In the rows, 128 means zero.
Named turns come first, each shown by rows before and after it. Which turns, in which order, take the first row of each pair that follows to the second? Write the first one first, as in the answered first pair.
S:
[116 127 130 108 123 100 172 148 122 123 106 103 147 150 159 130] -> [103 131 148 106 132 116 149 154 132 108  99 112 147 126 169 120]
[138 106 131  91 146 165 121 124 151  88 137 197 131  61 141 102] -> [153  89  70 125 123 128 168  95 123 117 133 204 128 107 106 141]
[168 103 122 109 123 113 164 103 103 153 163  77 111 175 104 141] -> [139 121 182  75 157 164 102 132 130 120 151  86 110 100 149 100]
L:
[ 99 133 121 159 150  97 134 110 136 130  89 167 136  96 114 165] -> [131  93 130 131 162 111 134 108 106 141  79 152 125 108 109 172]
[120 112  92 123 118 107 116 133 159 124 132 130 131  91 106 129] -> [129  96  89 118 122 113 118 132 148 132 128 126 124  96 105 131]
[100 160 117 158 123 117 123 124 151 115 123 159 136 108 136 130] -> [118 124  94 159 129 116 132 115 120 130 103 167 123 121 124 149]
[133 106 130 123 138 134 125 148 121 117 133 129 125 119 132 111] -> [124 120 132 129 135 135 127 148 132 112 137 135 128 118 136 109]
V:
[185  37 135 106 124 145 124 105  84 161 142  92 122 158 120 141] -> [101 160 156 147  81 109 127 123 179 121 205  89 165 155 150  99]
[144 111  98 123  98 122 113 103 144 139 134 124 127 138 144 133] -> [131 120 101 129 102 121 110 103 154 130 136 132 128 129 147 126]
[123 121 129 119 120 124 155 124 128 129 128 112 143 146 126 128] -> [104 140 127 128 123 122 143 126 139 117 118 136 143 118 131 126]
[117 125 131 134 141 139 122 128 140 115 142 143 132 100 126 140] -> [143 102 131 122 141 140 134 130 122 124 138 123 126 124 116 145]
Now pairs of rows:
Between the rows of a pair lie two turns.
[170 119  82 125 130  96 132 109 122 121 131 161 143 147 127 156] -> [144 131  81 136 130  92 123 111 138 116 127 178 148 133 135 152] : V then V
[139 113 168  96 145 157 100 141 117 120 117 114 118 114 140 107] -> [118 143 168 107 136 150  99 146 140 112 131 113 127 112 147  98] : V then V
[ 68 165 105 168 134 119 105 145 165 108 105 181 131  87 146 134] -> [150 115  99 143 105  89 178 125 115 149 150 101 127 200 111 143] : L then S
[128 146 154  95 129 153 102 152 153 119 143 103 139  96 148  81] -> [157 116 154  81 130 155 112 146 129 131 138  86 129 118 139  86] : V then V
[113 158 115 149 115 114 137 122 150 129 155 125 134 139 130 135] -> [132 144 143 126 118 129 133 130 144 128 166 100 133 150 133 120] : L then S
[ 93 143 171 109 145 146  95 133 151 103 114 127 124  61 165 100] -> [133 133 188  94 114 126 141 130 142 116 165  61 133 134 155  90] : V then V
[101 195 124 159 101  93 124 122 173 146 150 137 196 131 155 166] -> [162  85 135 109 163 152  87 121  97 159  76 149 155  94 146 189] : V then L
[119 137 154 118 130 137 113 146 148 111 143 108 134 109 139  97] -> [136  92 113 133 149 139 114 127 107 130  96 138 115 100 121 137] : L then V
[ 91 115  91 141 147 101 151 132 145 120 105 162 108 114 108 146] -> [ 81 144 104 140 136  97 148 141 166 106 124 155 114 114 119 128] : S then V
[ 88 172 112 161 126 153 106 120 161  97 105 159 143  69 141  98] -> [162  93  65 156 115 129 166  89  94 144 102 131 121 148  93 142] : S then L
[127 150 129 116 121  99 161 132 159 141 180  69 141 155 139  71] -> [147  76 128  92 180 152 106 133 101 141  96 119 105  90 134  98] : S then V
[112  77 123 127 170 152 111 117  81 138  87 134 115 117 135 140] -> [111  78 105 142 165 142 121 109  80 139  86 137 115 122 126 149] : L then S
[133 132 143 110 146 147  95 145 123 113 137 117 147  92 139 116] -> [146 106 113 123 152 138 107 127  98 130 111 135 139 100 118 145] : S then L
[ 70 203 105 172  97  73 147 136 192 105 177 150 169 145 119 117] -> [135 160 148 112  98  93 167 144 160 121 209  73 162 201 122  87] : L then S
[126 109  75 164 140 114 141 124 121 132 102 150 124 117 105 155] -> [161  87 146  98 150 159 120 148 118 123 124  96 117 119 129 114] : L then L
[131  83 133 113 126 155 146 145 116 120 122  85 126 139 153 132] -> [100  99 127 130 136 162 123 148 134 103 103 121 131  95 164 132] : V then V
[135  99 104 139 139 130 119 126 107 139  90 167 113  96 128 144] -> [144 123 170  95 127 151 118 148 135 122 143 108 125 115 155  96] : V then S
[113 157 104 137 108 112 153 129 127 139 146 102 149 145 159 153] -> [141 113  91 127 126 131 147 122  93 152 118 112 129 131 146 172] : V then V
[149  94  99 150 130  75 143  96 113 168  99 176 118 167  87 162] -> [164  91 117 138 116  71 158 105 118 167 131 141 123 197  89 149] : V then L
[143 110 124 156  97 111 144 118 149 117 143 116 179 152 139 126] -> [158  71 117 150 123 129 130 116 120 121 107 132 160 130 126 144] : V then V
[103 167  62 207 102  80 158  99 125 141 129 165 121 151 108 177] -> [188 111 181  90 122 141 143 131 103 138 181  49 107 185 137 108] : L then S
[133  93  63 164 124  85 157  88  99 133 106 136 124 163  98 186] -> [ 66 181 156 135 131 123  91 132 182  71 140 131 147  88 164 113] : S then V
[171  66 117 111 145 160 125 123  87 166 108 121  85  86 121 130] -> [133 165 121 144  82 106 168 129 160 151 190  84 123 147 132 102] : V then L
[ 88  73 172 123 165 135 102 141 117 125 107 174 116  64  93 169] -> [143  42 187  96 142 124 147 130  93 148 151 103 119 139  80 162] : S then L
[ 99 150 173 102 110 152 111 145 146  96 166 122 129 117 149 109] -> [ 90 138  87 162 104 111 135 112 121 117 129 175 120 125 114 167] : L then L
[160 124 143 133 138 110 143 115  74 157 134  87 142 165 133 148] -> [120 147 174 124 163 144  85 138  99 127 119 120 143  96 163 127] : L then S
[146 134 115 144  90  88 190 107 133 144 163 111 139 189 106 141] -> [135 140 202  83 127 156 115 149 154 107 157 101 133 116 155  83] : L then S
[128 169 133 181 101  75 196  99 144 164 219 105 149 177 164 128] -> [ 78 172  94 221 139  91 146  98 143 153 152 197 138  86 168 162] : L then V
[ 97 191 151 142  98 114 134 149 177 109 177 119 144 139 135  92] -> [188  72 139  97 128 137 145 136  86 146 133  91 109 167 103 128] : V then V
[116 142  93 136 102  88 144 124 151  96 114 165 122 140 136 119] -> [149 112  89 122 100  88 162 116 132 106 118 142 117 170 127 129] : V then V
[139 113 149  97 182 126 136 132 181 155 112 180 111 112 111 107] -> [141 128 164  90 167 119 156 133 192 155 143 146 120 140 111  91] : V then L
[127 138 151 114 138 144 114 127 147 107 133 156 113  97 133 125] -> [145 138 162 105 133 144 122 131 144 111 148 132 115 118 132 116] : V then L
[106 134 136 142 117 130 108 133 152 109 124 134 140 137 138 111] -> [123 103 141 125 132 145 101 136 130 118 108 136 131 128 134 114] : V then L
[112 125 170 119 179 150  88 138 102 123 121 130 121  75 140 142] -> [149  95 169 102 170 142 115 129  76 140 136  92 119 127 127 142] : L then V
[116 150 144 136 114 127 117 123 139 120 114 136 136 118 131 116] -> [147 109 133 127 115 129 131 115 108 137 102 130 126 137 119 125] : V then S
[111 127 138 163 131 179  95 130 139 112  95 155 110 103 127  94] -> [132 127  96 190  95 133 151 111 131 140 118 134 118 171  98 118] : S then V
[115 150 117 137 107 129 139 116 151 110 162 100 149 163 130 106] -> [110 113  94 144 146 152 103 109 120 110 100 164 131 106 123 135] : V then L
[ 69 191 159 166 130  85  97 125 202 104 157 145 143 135 130 102] -> [175  82 157 112 135  96 139 105 116 146 154  74 114 216  94 118] : V then V
[155 128 120 133 128 104 143 116 107 155 159 105 128 151 119 140] -> [119 168 147 133 133 115 111 133 147 127 164 122 137 105 141 115] : S then L
[106 168 168 135 114 151 108 148 166  99 147 113 131 117 147 104] -> [163 106 170 106 120 153 127 138 119 125 143  81 116 161 128 117] : V then V
[132 132 101 152 101  80 188 102 126 140 146 117 131 182 102 154] -> [ 97 146 174 112 160 157  93 139 150  94 109 148 117  67 150 109] : S then V
[143  88 118 110 122 137 129 110  88 138  93 133 125 117 115 126] -> [ 86 154 126 138 107 129 117 120 138 114 112 152 143  94 133 113] : V then V
[125 120 153 128 134 141 113 148 111 134 103 138 130 117 109 110] -> [104 137 148 140 127 136 115 149 122 126 104 146 140 105 111 111] : L then L
[ 98 161 101 171  81 107 147 144 130 141 142 130 159 112 142 131] -> [155 102 101 143  90 114 165 132  88 164 131 106 143 142 129 143] : V then V
[109 116 155 138 112 109 172 144 150 153 158 129 139 125 117  89] -> [102 119 161 135 119 114 160 149 154 144 154 139 141 108 122  83] : L then S
[109 134 143 129 153 148  86 144 127 113 110 152 119  83 143 128] -> [135 133 175  99 137 146 107 150 129 114 152  96 129 130 145 104] : V then L
[165 120 183  99 134 160 107 153 153 118 151  79 132 137 104 139] -> [111 138 116 161 141 139  92 135 166 119 100 164 133  88  95 184] : V then S
